Each path below is one point turned by a fixed rotation once a step. After each direction that follows a path, write how fast that rotation turns it, in degrees each step (0 if it stays still).
Each turn is a multiple of 5 degrees from 10 to 175, or 0.
Each row of a path follows its step; steps can be skipped.
Rotation 1:
step 3: [  6   1  -2  -7  -8  25  12   7  13  18  33 -17  -9  -8 -15   0  14 -21
 -12 -12  10   4   5  23  -1 -12  12  29 -13 -23   8  -4  21  -2  -6 -25
  -1  -5  -6  -8   7  21  -1 -37  -7  -3  -9  22   7   8]
step 4: [ -9   8  -3   6 -14  11   9   7 -24   4 -11 -24 -13   9  -6 -16  -2   2
  -6  -6  24  12  13   5   1 -12   2  45  -9  -8  -4   4  -8 -16   2 -36
  13 -20  -4  18  -6  -1 -21 -14  19   2  12  31  -9  -2]
step 9: [  8   2 -11  10   9  11   4  13 -14  13  -4  -8 -14   3  -5  13  -6  -8
  -5 -25  28   2 -19  13  -6 -10  14  31 -19 -20 -10  -6  16   8  17 -32
 -26 -30   5   1   4 -11 -31 -16   4   0   8   0   5 -13]
step 10: [-20   9 -16  10 -10  27 -12  13 -22   5  -7  -6  -4  10 -21  18  -6  -8
   6 -12  18  -9   5  -6  -6   7   8  16 -26   3   3   1  18 -14  22 -30
   9   9 -25   6   7  23 -26  -6 -26  -3  13  17   2  13]
step 11: [-14  20 -18  20  20   1  -8 -14   2 -14 -14  -6   2  -3 -11   6  12  -3
   6  -9  21  -6  -4  -1  -7   1   6  17   9  34  19   3  -6 -25  17 -27
  26 -29  -9   6 -32   3 -22 -14 -10  -4  -5  -3  -3  11]
step 16: [-14   1 -13  -2  -5  10  -2  -1  -3 -14 -10 -14 -19  -7   5 -11  10 -14
   8 -19  16   3 -14   3  -9  10 -17  14  -9   0  25  -8 -11 -12  39 -25
 -18 -29 -14   2 -16  22 -11 -11 -14 -29   4   6   0  18]
step 19: [-17  18  -2  10  -2 -11  -8  27   9 -10  19  -9 -14 -13 -18  -3  15 -30
  -3   1  15   4  -2  32 -12 -35   1  -2 -19 -17  23 -17  12   1  20   9
  -8  16  -3   0   9  -5  -2 -19  -5  -2  -5   5  21  20]
step 22: [ -3  17 -28   1  -5  16   0  11  -3  12  -3 -13  10 -16  -6  -4  15 -21
 -22  -2  12  -2  20  20  14   5   3 -10 -15  -3   8   2  -7 -23  26 -18
  17 -41   4  13   3  -2 -21  -5   0 -13  -3  12 -12  31]
step 24: [-27   5 -16  11  12  -3  -7  26  -3 -17   5 -16   3 -35 -20  -7   5  -4
 -11  28  16   4   3   4 -22 -31   9  -4   0  -2   8 -17  14   2   7  13
  23   4 -12   7 -13 -10 -17  -3 -25   8   5  23   5 -11]
Speeds:
[ -1  -4  -5  -2  -1   1  -1  -9   8  -4   0   9   1  -2   0  -1  -5  -4
   4  -2   4   2  -5   5   0   7  -4   3  -2  10 -11 -10  -1  -4   0  -2
  -2   7  -3   1   1  -5  -8   0  -2   1   3  -3   4   0] => 20
[  5  -3  -6   5  -5   1   1  -2  -2   5 -12   0   1   4  -2  -1   0  -3
  -2  -3  -6   1   0  -7   0   1  -3  -6   2  10   3   3  -2  -6   3  -2
   0  -3  -2   3  -5   0  -2   7  -5  -8  -6   0  -8  10] => 65
[  2   0   5  -1 -10   3  -4 -10   6   5   7  -1 -10   6  -4  -2  -4  -1
  -6   3   3  -5  -2  -8  -5   1   3   3   0  -3  -4   1   4  -8  -7   7
   1  -4   4   4  -5   0  -2   0   0   3  -1   3  -3  -3] => 10
[ 9 -3  2  2 -2  1  4 -2 -3  4  2 -2  9  0  4  0 -7  4 -8  4  4  2 -3  2
 -1  5 -4  3 -1 -7 -3 -3 -4 -2  0 -5  1 -6  1  4  9 -9  5 -3  8 -2  1  4
 -1  9] => 80
[ 0  1 -7  6  1 -6  5 -4  0 -5  0 -5 -4 -7 -5 -2 -2  4 -4  1  1 -8  5  1
  1  5  0  3  4  3  0 -8  5  7 -2  8  6 -2  7  1  6  2  5  3 -3 -7 -7 -4
  4  1] => 65
